In the rows, zero is written as 128.
Each path below is one point turned by a fixed rotation once a step. After each direction that follows a path, write how fast that rotation turns it, in degrees each step (0 if it stays still).
Each turn is a multiple of 5 degrees from 10 to 175, or 0.
Each row of a path follows its step; steps can be skipped.
Rotation 1:
step 0: [120 126 120 119 141 128 134 126 116 122 130 125 128 123 117 115 124 122
 121 146 139 108 131 133 139 141 142 134 112 141 127 123 136 117 123 115
 129 118]
step 1: [129 138  96 130 122 118 117 134 129 122 132 122 127 126 130 133 132 133
 133 119 110 144 128 138 131 143 123 118 130 119 120 123 126 138 137 117
 138 120]
step 2: [114 123 124 123 124 139 126 114 105 136 128 139 136 130 136 119 129 139
 138 122 145 125 135 112 121 144 123 132 127 127 119 132 132 125 108 131
 121 124]
step 3: [146 131 111 105 140 125 125 123 129 126 124 122 135 134 123 120 121 127
 124 156 130 130 111 142 125 133 128 120 123 124 133 140 125 129 133 123
 131 119]
step 4: [143 139 126 144 120 129 120 131 129 136 131 135 128 131 138 135 137 139
 133 130 122 137 144 107 122 127 121 121 139 112 126 120 128 133 114 112
 137 111]
step 8: [126 113 140 121 125 112 139 122 136 122 125 115 137 124 115 126 132 141
 117 119 138 126 134 140 126 127 122 137 111 133 122 145 146 128 137 119
 137 131]
step 9: [116 139 117 136 143 125 122 132 132 125 152 136 131 125 134 137 124 128
 126 128 114 113 139 133 132 132 145 145 141 122 130 133 131 131 139 136
 130 114]
step 11: [115 130 115 109 119 116 144 129 124 129 131 130 137 125 140 128 123 130
 123 133 122 138 141 143 119 133 117 137 134 118 120 153 135 120 134 130
 128 132]
step 14: [118 121 131 121 125 132 130 131 111 135 142 139 114 138 133 125 120 145
 126 144 111 132 130 121 121 116 115 131 134 125 129 142 142 132 111 135
 129 129]
Directions:
[132 125 121 132 128 125 126 127 130 126 125 131 128 128 128 133 124 128
 130 131 126 129 128 126 132 125 132 131 131 127 127 125 131 132 128 127
 125 128] -> 130
[125 122 127 125 121 129 126 126 130 127 129 128 127 129 125 134 130 132
 127 126 129 132 128 127 128 130 127 132 130 130 126 133 127 126 125 131
 131 129] -> 115
[126 128 132 128 128 130 127 133 125 130 129 131 129 130 130 129 122 131
 131 125 126 127 127 122 131 129 130 127 129 127 128 127 131 122 128 130
 128 123] -> 145
Rotation 2:
step 0: [127 131 117 122 105 129 147 126 109 127 131 128 141 123 141 129 122 124
 121 126 143 124 130 118 113 135 115 113 125 113 125 125 133 126 129 122
 128 129]
step 4: [128 130 130 109 122 142 142 133 133 117 128 137 133 112 138 120 122 130
 131 147 137 122 123 122 122 128 142 140 110 137 135 124 135 125 124 136
 128 136]
step 6: [121 134 139 144 116 143 119 144 142 118 129 132 131 126 135 143 131 119
 120 133 148 122 133 118 118 140 127 132 127 119 126 139 121 125 130 124
 140 135]
step 7: [107 144 129 122 129 128 115 123 127 125 124 138 124 131 116 132 121 143
 125 118 112 129 108 123 124 120 127 132 131 131 115 119 130 123 132 119
 134 147]
step 9: [130 130 136 133 123 130 145 116 134 117 126 150 107 137 121 121 142 142
 131 135 113 116 129 129 133 124 137 122 130 129 137 137 126 124 132 137
 133 140]
step 11: [134 127 129 138 122 135 120 117 113 119 121 112 134 138 124 118 136 135
 124 137 128 129 120 120 125 127 142 113 129 122 121 130 109 115 138 115
 135 142]
step 13: [149 129 114 135 136 127 131 121 132 119 136 130 121 128 120 132 128 141
 134 101 116 126 127 124 129 134 125 124 114 131 119 131 129 109 134 116
 137 126]
step 19: [144 122 128 116 130 134 138 120 104 122 119 133 128 121 113 129 123 123
 133 131 127 123 142 114 114 134 140 144 125 125 120 130 118 116 131 133
 130 120]
step 22: [126 125 142 141 127 122 111 143 124 141 118 131 111 113 122 131 132 123
 132 136 132 136 114 116 116 121 126 129 140 132 124 132 119 131 131 120
 117 143]
Directions:
[128 131 126 128 126 127 127 130 126 129 129 129 120 130 123 125 129 133
 128 128 127 133 124 130 125 129 131 122 129 125 129 126 127 127 125 128
 127 126] -> 170
[128 132 123 128 126 130 124 127 127 128 128 125 127 129 130 131 127 131
 125 128 129 130 135 123 129 130 126 128 127 127 120 126 128 127 127 132
 129 129] -> 60
[124 125 125 129 132 131 132 125 126 131 127 125 129 130 125 129 130 132
 124 128 123 127 128 127 127 132 130 130 132 131 129 131 131 122 131 127
 129 128] -> 175
[129 131 130 129 126 128 132 129 127 127 124 128 134 133 127 129 132 128
 130 125 124 126 125 130 125 126 128 126 130 129 123 128 129 131 124 132
 124 129] -> 160
[131 127 124 129 127 128 131 129 128 124 127 130 129 129 127 132 132 133
 134 131 131 130 132 130 131 124 125 130 128 127 132 126 132 125 129 128
 126 126] -> 95
[124 126 128 132 127 130 129 132 127 126 124 128 126 126 124 127 131 128
 125 129 128 126 128 128 128 125 129 130 126 131 127 125 131 134 126 127
 137 130] -> 20
Rotation 3:
step 5: [127 132 125 122 125 139 131 139 133 119 110 133 127 125 135 122 144 131
 126 123 122 124 127 123 143 122 128 119 121 143 116 135 127 126 111 120
 145 122]
step 9: [131 137 136 130 120 141 129 140 128 120 115 126 116 128 149 124 124 115
 113 131 123 129 120 131 114 133 133 126 120 132 121 132 133 113 117 133
 138 126]
step 11: [130 138 125 137 138 138 131 147 125 134 139 132 128 137 137 105 131 121
 127 123 125 132 137 139 122 124 134 128 124 138 116 131 130 113 121 118
 135 122]
step 13: [119 124 137 123 134 136 136 138 123 119 125 134 124 146 129 126 137 121
 136 131 112 128 134 118 112 125 136 132 121 130 120 124 141 113 121 120
 140 138]
step 14: [116 133 143 122 141 137 135 130 140 129 133 127 116 134 135 120 124 126
 121 128 125 126 133 143 130 123 119 125 124 119 119 134 141 131 124 142
 152 126]
step 18: [116 124 125 130 136 133 134 134 126 128 143 130 125 136 124 132 134 116
 123 135 125 119 112 131 137 113 133 131 124 142 114 139 127 122 118 135
 150 129]
step 21: [128 142 133 133 143 139 125 136 136 129 123 131 115 131 122 131 137 128
 128 125 131 143 121 141 133 142 130 123 120 139 120 137 136 110 122 119
 142 131]
step 22: [117 137 141 138 121 127 132 130 143 119 129 139 126 142 138 112 125 118
 125 131 131 122 110 127 129 131 122 129 141 139 122 138 123 122 124 123
 140 136]
step 24: [120 123 131 127 133 134 138 154 139 119 134 138 116 129 146 120 127 125
 127 124 132 125 126 126 131 140 134 124 121 126 125 133 120 125 133 133
 150 125]
Directions:
[131 122 127 127 127 127 129 128 126 129 129 126 132 129 124 132 135 127
 126 125 121 129 129 127 132 131 128 130 131 131 126 128 129 127 128 127
 132 129] -> 140
[129 128 125 122 127 127 133 131 131 127 126 129 131 131 127 129 127 133
 132 127 129 127 128 127 126 127 123 126 126 125 124 124 127 134 126 129
 132 129] -> 35
[131 133 129 126 127 128 129 129 125 134 125 127 129 128 127 129 133 133
 130 124 128 132 127 128 121 128 130 130 123 128 129 130 131 125 126 125
 125 129] -> 175
[124 130 131 126 131 130 126 131 126 128 133 128 130 122 129 127 130 134
 130 125 127 130 133 132 132 127 128 127 128 130 127 128 124 127 125 131
 128 125] -> 115
[130 131 127 129 126 130 132 130 130 127 124 130 127 125 129 129 130 130
 127 131 131 132 128 127 128 130 131 128 133 134 130 131 122 132 131 127
 130 129] -> 20
[131 132 128 124 131 134 125 124 128 130 123 128 125 127 123 130 127 127
 122 127 130 128 129 128 132 126 126 126 127 128 127 128 131 132 127 128
 130 124] -> 160
Rotation 4:
step 0: [130 126 121 119 131 135 137 124 138 128 128 124 129 117 127 135 134 134
 140 127 143 136 127 126 135 118 134 128 131 111 126 113 142 143 130 123
 106 127]
step 1: [135 124 113 123 122 124 122 108 140 136 119 118 115 110 129 138 132 127
 130 146 134 123 133 123 124 127 125 131 131 126 115 119 133 124 131 129
 140 135]
step 4: [129 139 130 125 121 138 127 125 129 131 134 148 130 129 126 131 127 135
 151 123 143 118 134 130 140 136 140 131 139 134 124 132 130 139 115 117
 119 121]
step 6: [130 130 119 132 136 121 120 124 115 120 121 106 129 126 116 124 136 131
 137 131 121 122 134 109 117 127 135 136 122 126 141 135 143 125 127 133
 132 140]
step 11: [123 129 139 131 134 125 125 122 134 125 117 123 119 137 121 132 117 129
 136 150 121 135 133 124 125 120 133 126 129 119 132 148 128 129 108 119
 132 115]
step 16: [125 126 139 121 114 139 129 131 132 128 119 120 124 123 131 124 137 134
 141 124 131 147 126 115 150 133 129 138 120 132 140 131 124 135 119 118
 136 124]
step 22: [124 119 104 125 120 135 123 114 131 138 141 117 124 135 124 127 132 125
 134 128 135 118 142 123 132 138 132 123 134 113 120 123 130 136 127 120
 133 141]
step 23: [128 129 123 127 132 126 119 115 122 115 130 113 113 127 113 123 126 138
 128 131 129 117 135 128 134 128 131 137 116 128 130 145 121 125 133 137
 151 136]
step 24: [126 129 143 135 137 134 115 129 126 117 118 119 125 131 134 128 137 126
 138 112 125 140 134 124 137 132 137 133 128 138 146 138 120 136 127 139
 134 114]
Directions:
[131 129 129 124 128 133 131 133 130 125 130 130 132 123 133 129 128 127
 130 126 129 131 131 130 125 129 130 127 127 123 130 133 128 126 127 126
 131 127] -> 85
[128 127 125 129 127 124 131 131 131 124 125 129 128 124 130 130 129 129
 127 127 129 127 124 122 127 126 123 127 125 126 132 125 124 132 125 130
 128 126] -> 40
[126 125 124 134 126 132 128 130 126 131 129 125 130 131 133 130 131 127
 131 127 129 130 127 124 126 132 130 128 129 131 127 125 131 129 129 127
 132 124] -> 175
[126 130 124 125 127 130 128 128 129 135 129 131 124 124 128 126 126 131
 129 132 129 129 123 126 131 130 128 130 125 130 126 132 125 128 132 129
 133 129] -> 100
[128 129 122 126 129 127 127 131 128 127 130 127 126 127 134 123 131 129
 125 133 132 124 134 129 127 125 126 127 132 130 126 126 130 130 128 128
 128 131] -> 85
[126 132 126 136 127 126 130 129 127 126 126 129 127 127 127 123 125 128
 128 125 130 129 128 128 130 125 133 130 133 127 127 135 129 129 126 131
 127 124] -> 55
[125 125 127 128 124 132 134 126 130 128 125 129 128 126 128 128 131 125
 128 128 131 124 129 129 127 131 131 131 127 129 125 128 125 129 130 127
 119 129] -> 85
